In the data rows, zero lies at 7.5, halfway between 7 and 8.
The table:
[ 8 14 11 10  6  5  8  4  4 11  4  8  6  6 15 10  8  8 10  8  2  9  7  4]
[11  7  8  5  6 10 11  8  8  5 10  7  6  9  8  8  9  7  9  5  4  9 10  8]
[ 4  8 11 11 11  3  2  8  3  9  7  9  9  3  2  6  1  7  9  8  8  4  7  6]
[ 6  8  8 10 11  6  7 11  8  9  5  6  7  7  8 12  4 10  7  7  7  5  1  6]
[ 9  7  7  7  9  7  9 10  6  9  8  7  7  7  9 10  6 12  4  6 10  6  5  7]
[10  8  7  7  9  8  6 14  7  6  2  4 11 11  8  5  4  6  6  0 11  6  4  9]
[ 4 10 10 14 11  2  0 10  7 11  7  6  7  4  7 11  4  9  7  9  6  2  2  3]
[ 7  9 11  2 11 10  9  8  5  0  9 12  5  8  6  6  7  5 12  4  8  9 13 15]
[14  2  3  7  3  8 10  8 12  8 11  5  7  6  6 10  8 10  6  8  7  6  7  6]
[ 7  9 12 10  6  5  6  4  4  9  1 10  6  6 11  9  9 10 10 12  3  7  5  3]
[ 5 11 13  9 13  5  3 10  1  9  7  8  8  3  7  8  3  6  6  6 13  4  6  8]
[ 6  7  7  9  7  7 10  6  9 11  7  5  8  4  8 11  7  9  6  8  7  9  8  8]
[ 8  6  7 10  7  8  6  7  6  9  4  9 11  7  3  4  5 13  8 11  9  7  5  7]
[ 6  6  7  7  9  9  9 10 11  8  9  0 11  8  9  6  7  5  6  0  7 11  8 10]
[ 7  6  7  9  9  6  8 10  8  9  5  6  7  7  8 12  5 11  6  7  8  4  3  6]
[ 6  4  6 10  7  5  7  5 10  9  7  8  7  6  7 10  7 11  6 11  6  7  6  5]
[ 8  7  8  7  8 10  9  7  7  9  7  9 11  6  4  5  7  6  6  8  9 10  8  9]
[ 6  7 10  8  5  6  8  4  3  8  5  9  5  7  9  6 12  6  7 10  6  7  8  6]
[13 13  9  8  2  7  7  2  6 10  7 10  4  6 15  9 13  6 10 10  5 10  8  5]
[ 7 13 11  9  6  7  9  3  6 11  5  8  6  5 15 10  8  8 13  8  3 11  8  6]
[15  8  9  5  6 10  8  8 10  3 11  9  1  9  8  6 12  6 14  7  5 10 13  9]
[ 4  9 10 13 11  2  1 11  5  9  5  7 10  2  5  7  0  8  9  6 10  2  4  6]
[ 8  7  7  7  4  7  9  4  8  8  9  9  5  6  8  8 11  6  8 10  7 10 11  9]
[ 6  3  5  9  7  6  7  5 10  9  7  8  8  6  6  9  7 10  7 11  6  8  6  6]
[ 8  0  3  7  5  7  9  5 11  7  9  7  7  7  6  8 10  6  4 10  8  8  8  8]
[15 10  6  8  1  8  8  5  8 10  7  8  6  8 14 10 11  8  8  9  6  9  7  4]
[15  8  4  8  2  8  8  9 11 10  9  4  7  7  9 11 10 11  6  8  9  7  7  3]
[ 6  4  7  9  9  6  7  7  8  8  4  7 10  7  7  7  5  8  7  8 10  7  6  7]
[ 5  8  5  0  7 14 10  6  9  4  9 12  8 14  8  5 10  7  9  8  8 10 11 13]
[10  4  5  8  9  6  7 11 11  9 11  4  7  6  4 13  6 11  3  8 10  2  6  4]
[ 8  8  9  0  9 13  8  7  4  5  5 15 11  8  7  6  6  7  9  6 15  9  9 14]
[ 6  9  8 10  9  4  5  9  8  9 11  5  4  6  6  8  7  5  5  8  8  4  8  6]
[ 6  4  5  6  5  7 10  4  8  6 10  9  6 10  6  6 10  6  6 11  6  8 11 11]
[ 7  7  9  7  8 11 10  6  7  9  7  8 12  5  6  6  6  9  8  7  9 11  7 10]
[ 5  9  7 12 15  1  0 12  8  9 12  5  7  5  3  9  3  6  6  8 10  0  7  6]
[ 8  8  7  6  9  7  6  9  5  6  6  8 10 13  6  5  5  6  5  5 10  7  7 10]
[ 8  6 10  9  8  8  9  6  7 11  5  6 12  4  4  5  5  9  7  8  9  9  7  8]
[ 8  7  6  8  8  8  5 11  9  7  6  4 11 14  9  5  7  7  5  4  9  7  5  7]
[ 7  7  6  6  7  8  8  6  6  8  7  8 10  9  5  4  8  7  4 10 11  7  7  8]
[ 7  6  6  8  9  7  8 11  7  9  5  5  7  7  8 13  5 12  6  7  7  4  0  5]
[ 5 11  9 14 11  2  2  9  7 10  8  6  6  5  6 11  4  9  8  9  6  4  4  4]
[ 6  7 10  9  8  4  4  6  4  8  6 11  6  6  8  7  8  6  8 10  7  3  7  5]
[ 6  9 12 11  6  5  6  3  4 10  3 11  6  5 10  8  8  9 11 12  2  8  5  2]
[ 8  9  9  4  7 10 10  8  8  2 11  9  3  9  7  6  9  5 11  5  3  9 11 10]
[ 4  6 10  8  8  9  7  6  7 10  6  8  9  4  5  5  9  7  7 10 12  9  8  7]
[ 5 13 13 10 15  5  3 10  4  9  8  7  7  4  7  9  3  6  6  6 11  4  7  7]
[ 8  6  6  9 10  7  8 11  8  9  6  5  7  7  8 13  5 12  7  7  9  6  2  5]
[14  2  3  7  3  8 10  8 13  8 12  5  7  6  6 10  8 11  5  8  7  7  7  7]
[ 3  6  7  6  9 10  7 10 12  8  9  4  8  8  9  6 11  5  5  4 10 10  8  7]
[ 6  6  6  5 11  8  7  9  8  0 13  8  4 10  3  6  7  5 12  7  8  5 13 10]
[ 5  8 10  3 11  9  8  9  4  2  9  9  7  8  6  6  7  5  9  3 10  8 10 12]
[ 6  9  8 11  9  4  4 10  7  9 10  5  4  6  6  8  7  5  4  8  8  3  6  6]
[ 5  7  7  3  6 14  9  6 10  6  9 11  6  8  9  5 11 10 11  8  9 12 10 10]
[ 7  8  8  4  7 13 10  6  7  7  7 10 10  7  6  6  8  5  8  7  8 11  9  9]
[ 5  8  9  6  7 12 11  5  9  8  8  9  9  7  9  6  7  9 14  6  6 13  8 10]
[ 7  6  6  7  6  8 10  6 10  9  9  7  8  6  7  9  9  6  5  8  7 10  9  7]
[ 7  6  7  8  9  8  8 10 10  9  8  1 12  8  8  6  7  5  4  1  9 10  7  9]
[10 15 10 10  8  5  3  9  8 11  9  6  3  6 10 11  9  6  5  8  9  6  7  4]
[10  8  6  8  4  7  8  5 10 10  7  7  6  5  9  9 11  7  5 10  9  9  8  4]
The rows fall into hidden groups. There are 9 groups. Groups can overlap: rows of different groups may look alike. The first row asked about is in group 0, and each new group gets the next number.
Some new rows, each followed by its group:
[ 5  6  7  9  7  6  8  5  5  7  6 10  8  8  6  7  7  9  8 12  6  8  7  8] 0
[ 6  8  8  4  7 15 12  6 10  7  9  9 10  7  8  6  7 10 13  6  7 14  9 11] 1
[ 5  7  6  3  7 11  9  7 10  5 10 10  8 12  8  5  9  7  9  8  7  9  9 11] 2
[13 12  9  8  2  6  7  3  5 10  5  9  4  6 15  9 13  7  8 10  6  8  7  4] 3
[ 9  8  9  4  7 11 11  8  8  1 11  8  4 10  7  6 10  3 11  5  2 10 13 11] 4
[ 7 12 12  8  4  7  8  4  2  9  4 10  6  6 14  8 11  5  8  9  2  8  8  5] 4
[ 6  8  8  1  7 15 10  7  7  6  7 11  9  9  8  6  9  6  8  7  8 11  9 11] 4
[ 4  7 10  8  8  8  7  6  7 10  6  8  9  4  5  5  9  8  7 10 12  9  8  7] 3
[ 8  7 10  8  3  6  8  3  3  8  6 10  4  7 11  7 12  5  7 11  4  7  7  5] 2
[13  3  3  8  2  7 10  9 11  8 10  5  7  6  6 10  9 11  4  8  7  5  7  5] 2
[ 6 15 10 10 10  6  6 10  7 10  9  5  6  5  7 10  6  5  6  6  6  7  7  6] 4
[ 8  5  7  4  6  9 10  7  9  0 13  9  1 11  6  5 11  4 10  7  5  8 13 10] 2
[ 7  7  5  8  8  8  6 11 10  7  7  5 11 13  9  6  7  7  6  4  8  8  6  7] 0
[ 7  7  6  7  7  8  8  7  6  8  6  8 10  9  5  4  8  7  4 10 11  7  8  8] 2
[ 8  7  6  8  8  8  6 11 10  7  6  4 11 13  9  6  7  7  5  5  8  7  5  7] 0
[ 5 11  9 14 11  2  2  9  8 10  8  6  6  5  7 11  4  8  7  9  5  4  4  3] 0
[ 7 13 12 10  6  6  8  4  5 11  4  8  6  5 15  9  8  8  9  8  4  9  7  5] 1
[10  9  4  9  7  7 11  9 11 11  9  2  7  7  9 14  7 13  7  6  6  9  5  5] 1
[ 6  7  8  6  6  8 11  5  4  7  8  9  8  7  7  7  9  4  6  9  6  9 11 10] 4
[ 4  7  6  5  8  8  9  7  7  5  9  9  7 10  5  5  9  6  7  8  8  8 10 10] 2
[ 7  8 10  7  8  7  7  6  7  5  6 10  5  8  8  8  8  9 12  9  2  7  8  7] 0
[ 5  9 10  7  9  8 10  7  8  7  9  7  7  6  7  7  7  8 11  6  6 11  9  9] 1
[ 8  6  7  9  8  8  6  8  7  9  4  8 11  8  5  5  6 11  7  9  8  7  5  7] 0
[ 9  8  7  7  9  8  5 13  7  6  2  4 11 11  8  5  4  6  6  0 13  7  4  8] 5
[ 5  8  7 12 14  2  0 11  8  9 12  6  7  5  3  9  3  6  6  8 10  0  7  6] 6
[ 8  6  7 10  7  8  7  7  7  9  5  8 12  8  4  5  5 12  8 10  9  8  6  7] 0
[ 5  7  5  5  8  8  7 10  9  6  8  5  9 15 10  5 10  3  2  5  9  7  8  8] 2
[ 9  9  9  4  7 10 11  8  8  2 11  9  4  9  7  6 10  3 12  5  3 10 14 10] 4
[ 6  4  7 10  9  6  6  8  7  8  4  7 11  7  7  7  5  8  5  8 10  5  5  7] 5
[ 8  7  8  7  4  7  9  5  7  8  8  9  5  6  8  7 11  6  8 10  8  9 11  8] 3
[ 7  7  8  8  8  6  8  7  4  6  5 10 10  8  5  6  5  6  9  8  9  8  8 10] 5
[ 7  0  3  7  5  7  9  5 12  7  9  7  6  8  6  7 10  7  4 10  8  8  9  8] 2
[ 8  7  8  8  4  7  9  5  7  8  8  9  5  6  8  8 11  6  7 10  8  9 10  8] 3
[ 7  7  8  8  8  6  8  7  2  6  4 11 11  8  6  5  5  6  8  9  9  7  7 10] 5
[ 8  8  7  6  9  8  7  8  6  6  6  9 10 13  6  5  5  5  7  5  9  9  8  9] 7
[ 9  9  9  4  7 11 12  8  9  1 12  9  3 10  7  6 10  5 14  4  1 11 15 10] 4
[ 6  5  3  8  9  6  6  7  6  6  9 10  9  9  4  6  7  6  6 10 11  5  9 10] 6
[14  3  3  7  2  8 11  8 13  8 12  5  7  6  6 10  8 10  6  8  8  6  7  6] 2
[ 3  9 10  5 10  8  8  9  5  1  6 10  7  8  5  6  6  5 14  4  7  8  8 10] 5
[ 8  7  0  6 10  8  4 13 12  6 12  3 10 15  9  5  5  3  4  2 11  6  7 10] 6
[ 6  7  7  5  7 13  9  6  8  5  7 13 10 10  7  6  7 11 12  9  6 10  7  9] 0
[ 6  4  3  7  8  6  7  7  8  6 10 10  8  9  4  6  6  6  7 10  8  6 10 10] 6
[10  6  5  9  6  6  8  8 10 10  7  5  7  6  8 15  7 15  6  9  6  6  3  3] 0
[ 9  8  4  8  7  7 10  9 11 11  9  2  7  7  9 14  7 12  7  6  6  9  6  6] 1
[ 6  8 11  7  7  9  9  6  5  9  6  9 10  5  5  5  8  7  7  8  8  9  8  8] 4
